(in the rows, 128 means zero)
runs of hidden systems
E, run 1 (11 x 20)
[[180 112  81 140 141 113  89 132 106 142  60 126  99 110 131 126 130 182
   91 124]
 [104 144 163 144 136 132 109 130 136  88 164 120 174 201 158 105 156 160
  113 163]
 [141 111 125  73  98 131 117 141  86 122 159 131 129  78 111  98  61 151
  165 139]
 [168 104 142 140  97 105 133 137 155 190 132 111 123 123 192 148 153 128
   63 146]
 [ 74  97 158  93 140 153 150 114  99  88 165  94 142 141  95 107 153 106
   98  91]
 [146 175 132 114 145  78 172 159 140 189 152 145 112  94  92 140  96 125
  157 119]
 [108 139 121 140 103 161 131  94 160 127  88  85 124 128 180 184 139  69
  123 105]
 [126 128 121 139 184 141 150 133  67 110  85 164 107 141  71 134 155 154
  122  90]
 [125 182 137 181 134 126 106 142 173 135 163 172 154 148 145 146 111 121
  188 156]
 [142  65  91 123  93 168 106 112 125  95  66 135 113  96 146 114 109 121
  159 122]
 [151 113 135 163 150  97 115 142 126 133 132 173 107 166 111 107 182 155
   75 180]]
H, run 2 (11 x 20)
[[134 156 100 162 123  82  96 129 188  92  75 140 106 169 112 107 147 137
  136 150]
 [ 97 117 117  73 185 114 141 122  98 105 112 107  89 103 129  75 126 130
  165 167]
 [140 175 112 123 117 117 144 110 116 150 124  99 154 157 129 131 148 157
   75 213]
 [ 98 125 152 103 151 132  92 149 126  70 160 103 163 174 147 103 109 186
  138 115]
 [160 153 196 101 112 126 160 125  57 163 171 126 131 125 166 120 138 121
  137 137]
 [111 113 136 137  71 164  87 126 154 127 172 107 162 127 166 177  96 116
   89 126]
 [152  66 160 121 124 132 162 155 130 141 162 151 143 123 103 119 136 128
  128  42]
 [109 167 150 173  86 114 139 123 151 148 110 153  93 110 138 170 126  55
  137 102]
 [119  81  60 109 156 157 128 124 160 136 101 107 117  78  96 158 104 116
  133  91]
 [149 148 100 191 153 110 150 121 124 144  68 163 122 142  85 113 185 131
  114 114]
 [ 87 160  97 133 172 132  90 129 134  90  96 151  92 121 126 134  96 128
  190 168]]
A, run 3 (11 x 20)
[[ 76 142 152  95 104 103 182 143  99  90  94 123 122 167  92 123 120 152
   85 134]
 [163 197 140 116 158 122  98 129  96 179 180 110 127 108 152 166 108 139
  139 142]
 [126 101 130 138  66 146 101 119 124  92 114 103 168 109 142  75 110 129
  145  59]
 [106  91 169 118 119 143 188 164 108 147 145 175 126 154 143 180 113 149
   90 155]
 [149 142 133 134 158 140  76 112 164 138 197 117 117 110 118 156 138  72
  164  95]
 [121  70 106 141  91 109 171 146 159 134  81 155 127  91 121  66 116 125
  150 118]
 [132 134 122 129 161 152 171 108 137 154 107 120 115 168 137 202 176 108
   90 168]
 [120 174 107 143 167  87  70 132 142 106 116 124  89 105  83 112 121 122
  155  79]
 [146 134 113 153 112 139 168 128 104 139  72 150 168 135 162  83 129 174
  160 177]
 [107 140 128 106 131 166  76 105 106  77 127 102 109 168 128 194 131 127
   84 148]
 [137 124 151 136 154  77  80 170 117 131 181 153 118 107 122  68 112 170
  140 115]]
T, run 4 (11 x 20)
[[ 86  86 106 118 140 171 158 123 143 152 180 139 146  93 108 148 112  94
  120 182]
 [166 154 117 185 109  94  79 120 169 118 110 146 106 143  90 125 164 103
  116  91]
 [ 82 119 120 109 149 131 191 130  93 100  60 131 125 129 128  82 123 149
  160 141]
 [153 164  89 134 129 164 110  95 128 168 152 105 149 122 125 189 132 115
   98 189]
 [139 130 133 157 143  90  66 161 111 109  94 145  99 133 134 118 121 183
  106  73]
 [140 114 157  86 141 165 187 131 103 124 150 131 171 158 160 115 122 155
  186 160]
 [134 137 127 117  93 113  50 118 157 129 182 101 104 103 139 148 105  93
   95 158]
 [134  76 147 154 169  95 147 161 131 143 123 160 113 113 126  68 161 141
  138  69]
 [108 169 139  92  93 135 186 100 152 110 145  85 173 166 111 124 134 100
  145 159]
 [120 123  85 123 145 107  95 129 141 154 106 118  62  63 106 167 102 100
   98 117]
 [153 132 149 175 134 143 176 123  95 150  85 143 163 156 148 116 180 145
  122  77]]
D, run 5 (11 x 20)
[[140 106 132 138 108 137 139 111 142 109 177 131 175 130  68  59 159 102
  150 105]
 [124 134 116  95 122  81 197 145 158 141  61 121 101 149 143 133 121 151
  119 172]
 [134 193  90 152 155 159  77  96 106 117 113  94 148 128  98 169 131 129
  129  85]
 [151 110 172 126 127  89 142 159  84 143 156 148 141 117 134  47 136 169
  130 106]
 [101 136 131 117 116 151 119 126 132 118  98 114 120 146 213 175 103 141
  123 193]
 [145 105 121 127 136 138  44 122 121 105 176 136  94  97  78 140 120 102
  120  85]
 [114  98 161 141 139 107 192 144 158 180 162 146 138 113 165  89 156  98
  136 157]
 [ 99 134  99  93  90 166 145 106 151  81 105 105 137 160  90 182 103 114
  115 155]
 [185 145 118 133 152  87 125 137 143 158 119 130 102 103  83 123 142 122
  149  47]
 [ 83 157 146 158 133 146 185 111  85 132 100 120 175 140 167  83 159 132
  133 155]
 [151 115 115 101  98 138  93 152 103  97 102 144 114 149 106 176  76 194
   99 122]]
D, run 6 (11 x 20)
[[131  81 104 123 130 142 104 143 173 137 106 151  82 116 176 187  96 125
  128 172]
 [128 115 111 167 143 149  86  95 155 116 175 139 128 118  72 120 173  65
  127 120]
 [108 106 123 108 129  89 211 156 172 152 133 141 143 137  92  91 131 143
  119 161]
 [154 189  82 110 117 139 132  96 157 119  81  75 151 157 116 175 121 133
  139 135]
 [143 163 140 133 150  84 107 133  79 121 117 112 117 109  94  70 146 150
  125  58]
 [109 142 157 129 141 138 157 143  76 161 123 123 156 134 210 130 118 176
  114 166]
 [140 115 140 112  86 156  40 127 114  76 153 131 112 134 139 163  86 134
  128 120]
 [131  75 149 136 164 108 115 140 148 162 162 149  77  79 159 103 150  82
  143 125]
 [ 71 114 124 135 104 170 172 108 146 125 153 133 153 141 109 156 137  81
   94 187]
 [167 115 104  99 108 106 145 145 193 121 124 127 123 139  60 152 104 131
  145  73]
 [137 176 121 148 156 116 177  96 120 147  73 107 133 128 141  90 182 100
  170 119]]
W, run 7 (11 x 20)
[[117 117 176 164 100 115 118 116 134 116 118 125 107 117 167  93 165  68
  141  66]
 [ 73 114 143 120 196 147 194 155 124 149 151 164 122 137 124 167 125 126
  138 154]
 [160 163 106 144  68 150 103 113 152 124 141 140 140 128  73 190 100  96
  134 108]
 [101  95 129 143 139 119 118 141 131 100  48 142  75 108 174 117 120 119
  156  83]
 [105 120  98 137 171 165 134 122  95 120 129 167 126 147  89 154 142 148
  102 211]
 [139 162 100 131  84 109  55 137 142 106 132 101 147 116 104 129  73 166
  112  95]
 [167  80 119 117 149 104 144 135 135 122  70 133 108 134 166  63 155 160
  157 143]
 [ 98 135 138 104 123 141 118 104  93 120 185  98 147 134 115 113 145 121
   73 204]
 [164 150 125 121 143  80 110 150 168 164 160  82 153 112 125 118 117 156
  124  55]
 [146 114 161 116 105 131 207 109 127 123 100 133 141 155 150  83 172  99
  174 141]
 [ 93 144 158 102 138 147 127 118  96 157 183  98 108 103 151 186 120  87
   89 139]]
F, run 8 (11 x 20)
[[128 108 144  72 134 165 129 110  75 107 122 101  89 106 123 173 118  95
  131  73]
 [107 166 151 176 145  91 155 157 117 167 130 165 111 126  88 153 142 122
   88  77]
 [135 132 131 164 146 187 164 118 136 145 116 147 173 137 173 150 138 114
  199 104]
 [166  91 123 152  98 137 106 128  86 109  80 199  81 111 101 120 129 124
  141 132]
 [ 99 105 119 190 174 112 112 136 172 134 107 144 114 148 166 114 181 128
   94 161]
 [125 145  82 132 136 161 112  95 128  99 139 124 170 120  95  78 124 127
  184 188]
 [161 117 110  89  70  79 129 130 164 113  73 103  98 143 132 112 117 150
  100 164]
 [ 93 153 127  95 189 125  78 114 109 115 150  54 120 128 160 132 135 144
   95 138]
 [136 185 131 112  87 108 144 144 113 149 174 117 184 127  77 121  83 168
  113 127]
 [162  92 170  75 104 134 141 145 147 129 139 101 128 153 189 170 107 138
  139  83]
 [104 118 169 128 151 130  99 142  66 138 187 155  91  86 106 132 123 103
  107  94]]
A, run 9 (11 x 20)
[[133 147 117 189 138 127 131 138 132 159 144 199 131 138 112 140 142 132
  119 211]
 [135 112  66  96 168 151  80 101 176  85 122  74 138 136 110 123 130 133
  153 132]
 [140 117 160 105 112  66 145 145 104 112  92 147  76 146 137  73 146 148
  111 169]
 [ 99 192 118 140 149 147 116  93  98 148 168  80 171 122 123 133 148 114
   92 172]
 [163 125 116  76  95 103 109 146 118 105 122  98 138 118  88 109  80 179
  127  71]
 [118 141 196 129 102 120 163 143 112 154 138 122 143 149 225 130 132 133
  125 145]
 [ 97 120 132 124 127 177 105 110  85 118 175 124 133  87  84 156 113  85
  118  79]
 [177  87 129 150  91 101 145 174 187 164 139 174 145 127 133 130 102 157
  137 106]
 [ 86 104 141 118 162 168 167 104 161 115 119 107 118 143 172 154 157  67
  163 128]
 [148 123 104 153 132 104 115 132 109 145 104 180  62  87  59 135 133  99
  113 121]
 [136 149  81 178 158 127 136 125 189 151  95 115 180 154 154 119 153 159
  138 148]]
B, run 10 (11 x 20)
[[120 181 141 162 137 147  95 131  69 112 144 143 157 150  86 157 126 160
  101  80]
 [153 116 124 137 100 130 117 150 144 105  96 149 165 150 173  90  93 188
  186 127]
 [150  75 125 116 120 151  69 102 120  92 148 152  78 115 124 112 147  85
  140 177]
 [122 106 133 180 180  95 112 161 158 173 168 157 118 109 113 122 158 125
   95  92]
 [125 136 106 111 138 117 199 132 208 138 122 120 157 165 115 135 135 123
  159 169]
 [119 145 120  69  97  95 143 106 107 129 101  76  76  85 102 122 117  89
  100 128]
 [109 159 145 154 155 156 141 118  69 173 129  96 162 121 178 154 151 143
   80 105]
 [117 161 145 125  90 151 136 139 109  73 127 153 173 190  94 137  96 174
  147 126]
 [173 101 131 101  96 119  65 135 117 111 121 126  98  95 174 101  89 147
  166 121]
 [128  86 142 182 164 173  95 108 122 129 169 162 129 126 138 118 187  83
  132 134]
 [112 105 125 141 142  89 158 181 198 135 144 180 120 146  78 138 112 144
  125 118]]
B, run 11 (11 x 20)
[[ 94 137 100  87 105 143 131 116  99 131 156  98 130  81  62 153  81 114
   91 128]
 [180 149 146 146 116 131 135 122 109 155  86  99 153 150 178 151 155 157
  109  61]
 [ 69 142 156 122 135 156 127 129  96  59 116 157 124 165 140 115 113 133
  175 165]
 [181 104 106 128 110 129  73 145 107 157 162 158 118  70 106 131  82 152
  128 122]
 [143 101 125 186 140 146 109 109 190 116 113 129 144 163 162 120 193  98
  137 104]
 [ 88 101 136  91 168  94 171 163 137 112 131 166  77 133  81 110 119 133
  138 167]
 [160 176  90 133 118 112 119 111 155 201 141  88 133  76 135 159 113 104
  112 149]
 [ 92 119 126 128 125 147 170 100 116  93  90  82 163 158 110 102 175 122
   93  85]
 [129 155 166  93 119 102 144 162  77 132 119 151  98 147 155 156  88 180
  112 168]
 [135 169 110 146 115 163  52  96 121 113 170  94 174 105 135 118 110 117
  161 117]
 [153  44 155 143 103 137 154 146 114 111 115 172 137 143 125  82 158 147
  121  87]]
T, run 12 (11 x 20)
[[ 79 146 182 104  95  99 172 150 136 119 136 128 103 146 112 169 110  99
   98  81]
 [113 107 116 137 119 179 156 115 131 140 117 138 129  84 120 165 108  73
  168  68]
 [126 103 133 170  42 150 139 115 117 113  86 164 129 140 113 144 141 104
   80 126]
 [ 59 116 109 174 166 169 127 136 132  92 101 188 120 145 111 154 125 125
  147 154]
 [177 153  90 157 109 165  88  90  97 107 109 158 142 132  92 112 140 128
  164 171]
 [110 127 105 152 138 103  97 146 126 121  87 144 118 131 165  90 119 181
  112 206]
 [161 134 111 113 212 141  97 117 125 128 168 103 152 158 131 116 164 169
  142 164]
 [165 184 150  89 117  60  96 143 114 138 157  99 111 120 134  92 103 162
  135 139]
 [136  89 136  88 167 110 153 148 158 171 151  78 138 100 191 109 122 143
  137 106]
 [147 131 177  86 106 107 141 124 137 135 185  86 123 150 109 147 153  98
   80  83]
 [ 82 132 154 120 120 103 171 159 140 145 130 137 104  86 122 140  86  92
  152  57]]
E, run 13 (11 x 20)
[[121  96 122 180 161  97 156 166 138 161  90 188 101 132 120 128 155 155
   85 129]
 [111 135 136 118 124 154 104 103 179  71 177 128 141 170 103 131 139  82
  175 149]
 [156 131  85 129 123  94 114 126 106 149  73 130  93  60 110  76 108 137
  149 121]
 [105 138 117 149 143 127 117 123 175 121 117 105 143 182 166 157 158 147
   74 188]
 [142 138 132  79 120 137  95 122  76  71 148 110 137 131  74  96 101 157
  154  92]
 [151 151 144 144 127  87 138 156 133 197 130 134 126 105 207 122 111 156
  127 163]
 [104  75 131 100  92 196 132 100 112  94 142  95 158 144 133 160 134 110
   85 125]
 [155 126 161 126 154  77 144 169 101 163 161 165 104 111  83 104 132 148
  118  79]
 [ 92 140 137 133 119 144 160 111 186 149 151 100 149 121 181 143 128  64
  162 152]
 [133 105  90 113 121 140 145 115  89 118  68 131  91 103  59 153 126 119
   98  88]
 [126 184 153 175 187  95 110 144 168 141 147 147 121 174 145 144 166 130
  136 126]]
H, run 14 (11 x 20)
[[140  80 121 150 177 132  79 162 174 122 124 153 112 135 186 140 118 163
  160 112]
 [165 129 135 121 104 135 139  88  94 126 149 146 112 107  72  81 165  70
  156 154]
 [ 87 115 104 142  90  96 117 164 172 135  97 138 113 113 155 139  77 157
   86 170]
 [159  99 131  78 174 123 166 113 166 108 136  94 133 170 110 100 181 120
  162 113]
 [ 66 197 149 143 106  98 123 123  72 124 113 120 102 113 116 127 119 118
   75 142]
 [134 117 100 103 185 159 145 140 161 154 147  94 175 132 171 161 104 171
  158 134]
 [169 151 159 144  90 142 109 100  62  96 125 133 144 161  92 111 166 131
  113  90]
 [ 94 110 151 153 147 131  97 168 132 153 157 169 102  93 196 154  86 132
  139 148]
 [203 100 106 102  85 155 147  95 156 137 158 115 160 126  83 118 145  99
  151 126]
 [ 77 107 150 164  91  86 114 160 134 105  82 157  88 124 139 114 119 132
   75  99]
 [128 124 116  91 193 132 177 121 176 154 154 117 111 123 123 152 144  85
  180 146]]
W, run 15 (11 x 20)
[[ 82 111 170 157 117 151 111 142 119 105 163 155 122 123 114 157 121  91
  117  50]
 [119 135 116 138 154 118 162 161 176 131  98 191  94 144 115 177 100 127
  184 144]
 [113 104  82 137  86 183  95  91 122  91  98 138 117 101  96 152 107  89
  132 148]
 [101 118 104 141 165  95  86 158 127 105  73 138  75 127 117 141 120 171
   80 108]
 [140 151  78 132 148 148 114 112 127  96 104 129 169 159 100  97 130 176
  160 190]
 [153 120 122  79  81 101  92 126  83 125 125  82 119  92 136  89  91 164
   90 135]
 [163 122 131 153 167  92 119 129 150 160 133 108 142 150 174  79 192 153
  102 154]
 [111 131 166  87 119 139 154 123 106 115 206  95 184 140 114  83 130 128
  139 123]
 [175 147 157 102 112  77 161 142 164 193 154 108 104 108 153 149 127  99
  131 110]
 [102 112 150 167 132 172 162  95 138 129 133 126 150 133 152 125 185  55
  143  97]
 [ 87 147 163 108 148 132 166 158 104 134 150 156 101 133 100 199  96 117
  124  92]]
F, run 16 (11 x 20)
[[135 185  99 127 109 120 108  87 169  85  98  91 142 168 116 110 151 110
  150 172]
 [126 155  97  79 137  93 116 136 112 119  78  84 110 111 144 107  82 184
  132 148]
 [161 167 139 117 123 123  91 119  94 148 155  78 153 148 150 149 141 169
   56 139]
 [108 135 160 108 116 128 108 170 134 101 187 129 170 155 128 133  73 178
  143  92]
 [178  83 177  86 114 115 153 151 119 173 191 140 115 106 150 125 120 123
  135 122]
 [ 71  90 158 140 101 153 119 128 137 121 173 138 111 105 128 159 124  59
   97 103]
 [111 100 109 124 167 129 196 133 156 145 133 143 129 110  57 121 146  93
  149  87]
 [137 169 138 145 107 133 165  89 129 129  74 130  97 129 137 145 162  55
  170 120]
 [ 99 142  79 163 163 139 123 131  99 130  38 146 100 100 123 155 114 147
  126 113]
 [180 160 111 187 150 132 112 111 113 138  96 139 163 168 128 112 184 167
  120 133]
 [124 135 135 142 111 135  87 144 127  82 110 162 140 160 174 104  95 175
  176 175]]

runs to name
run 17 (2 x 20)
[[145 123 129 145 110 146  59 144  95  84 127 143 160 155 139 116 102 200
  121 112]
 [170  94 186 123 135 128 127 138 106 145 175 169 107 126 181 100 148 113
  175 154]]

H
run 18 (2 x 20)
[[153 134 164 130 127  95 124 131 185 145 184 147 107 141 159 112 151  85
  161 181]
 [ 93  92  79 109 130 143 145  94 129 131 113  83 126  67  94  86 135  83
  113 133]]

A
run 19 (2 x 20)
[[126 120 176  80 145 129 164 108 118 138 154  89  89 119 146 143 161  60
  138  97]
 [ 96 186 135 175 157 130 173 121 128 175 137 141 131 116 105 167 153  78
  126 102]]

W
run 20 (2 x 20)
[[117 135 120 117 146 135  99  80 105 109 130 110  68 108  94 133 170  56
  106 153]
 [143 145  84 159 132  73 127 153 152 162 113 131 151 107  86  81 123 178
   93 131]]

A
run 21 (2 x 20)
[[152 155 144 124 136  91 107 155  96 130  93 110 128 122 179  92 105 195
  146  86]
 [120 120 158 112 109 173 157 124  97 133 146 135 159 160 183 158 120 148
  116 201]]

E
run 22 (2 x 20)
[[129 122 178  94 123  91 126 134 165 120 177  77 139 144 178  75 142 118
  145 108]
 [111 100 138  70 135  97 163 135 150 152 184  94 107  87  89 111 122  87
  111 111]]

T
run 23 (2 x 20)
[[ 83 113 104 114 123 135  81 103 116  70 120  76 130 107  91  83 129 115
  106  86]
 [146 156 107  96 178  78 175 148 129 157  84 112 113 144 115 124 134 182
  114 151]]

W
run 24 (2 x 20)
[[140 152 115 146 143 151 148 104  48 111  90 148 152 132  86  81 156 151
  149 129]
 [129 171 114 129  86 127  84 137 145 108 126 129 140 163 137 180  80 168
  103 177]]

A
run 25 (2 x 20)
[[154 134 140  69 101  95  86 137  95 105 164 113  96 117  69 122  96 143
  100 115]
 [112 144 153 138 151 109 146 133 152 186 144  91 130  97 218 132 134 102
  137 114]]

D
run 26 (2 x 20)
[[131 114 139 132 117 181 155 112 136  96 152 158 157 193  85 179 157 112
  118 146]
 [137 154 147 123 128  68  78 171 125 136 146 137  91  95 115 128  82 152
  125  71]]

H
run 27 (2 x 20)
[[117 124 108  62 124 148 137 120  90  98 126 129 110 120 102 129  83 144
  156 203]
 [172 140 118 186 148 117  74 124 143 187 143 135 120 102 183 137 154 122
  113 152]]

T
run 28 (2 x 20)
[[142 181 170 140 136  90  93 162  68 133 135 160  96 122 132 134 100 165
  132  95]
 [107  92 137 142 127 171 104 127  98 142 145 122 157  88 216 105 107 136
  149 145]]

D
run 29 (2 x 20)
[[159 157 112  59 118 125 116 116 130 122 170 101 113 103  67 149  84 108
  166 128]
 [142 159 126 161 124  97 129 122 127 177  72  88 121 102 197 127 149 127
   99  93]]

E
run 30 (2 x 20)
[[166 129  90  97 112 159 151 105 153 111 143 141 155 149  66 134 120 123
  173 189]
 [135 127 141 123 104  63  86 152 119 105  85 117  91 132 147  87 122 174
   84 112]]

H
run 31 (2 x 20)
[[120 105 101 144 155 110 128 144 224 149 160 111 161 114 141  93 126 122
  160 124]
 [141 142 111  75 123 127 157  85 120 103 115  86 121 156  82 112 166 107
  109 187]]

D
run 32 (2 x 20)
[[144  64 127 125  98 141  97 132 110 129 159 166  87 106  87 152 128 110
   66 149]
 [131 117 124 142 165  95 138 145 216 154 177 111 161 146 127 103 158 130
  125 121]]

A
run 33 (2 x 20)
[[ 99  88 144  76 156 136 170 131  74 152 171 103 128  84 118 101 127 125
  101 131]
 [135 157 138 126 101 101 172 142 170 186 171 111 146 122 102 173 118 106
   89 100]]

E
run 34 (2 x 20)
[[118 166 137  97 142 111  92 100  98 131 146  81  93  81 168  93 124  92
  156 166]
 [ 98 133  94 124  83 129 150 136 122 145 114 100 162 113  91 154  92 157
   44 132]]

F
run 35 (2 x 20)
[[ 89 116  86 189 144 150  89 118 127 157 106 141 111  78 142 157 131 105
   77 146]
 [165 106 106 139 176 129 132 141 153 104 114 149 149 178  73 116 162 175
  143  91]]

A
run 36 (2 x 20)
[[138 142  97 156 179 152 123  80 151 134  98  81 137 141 139 137 200  92
  121 113]
 [ 74 144 105 153 158 150 120 143  67 105 120 172 131 114  65 129  99 161
  123 133]]

H
run 37 (2 x 20)
[[ 98  76 135  76 145 152 132 126 110  88 146 138  93  96 108 100 105  96
  186 126]
 [182 149  94 163 117  94 143 124 158 200 117 138 120 105 112 133 156 116
   96 165]]

E
run 38 (2 x 20)
[[160  95  66  94 125 143 132 116 167 126 100  97 135  90  87 130  98 123
  167  82]
 [123 168 156 162 115  74 139 132 132 125  69 142  87 168 150 124 170 125
   89 145]]

E
run 39 (2 x 20)
[[162 196 135 134 134 115 134 127  99 169 121 141 117 147 158 172 127 153
  121 201]
 [105 137 108 130 137 150  48 106 112  78 128  74 146 111 133 101 119 136
  132  75]]

A
run 40 (2 x 20)
[[130 145 152  78 156 131 180 142  52 124 130 127 133 146  89 131 121 175
  128 109]
 [164 172 166 153 108 114 109 146 149 164 154 156 111 145 165 202 114 115
  130 116]]

F
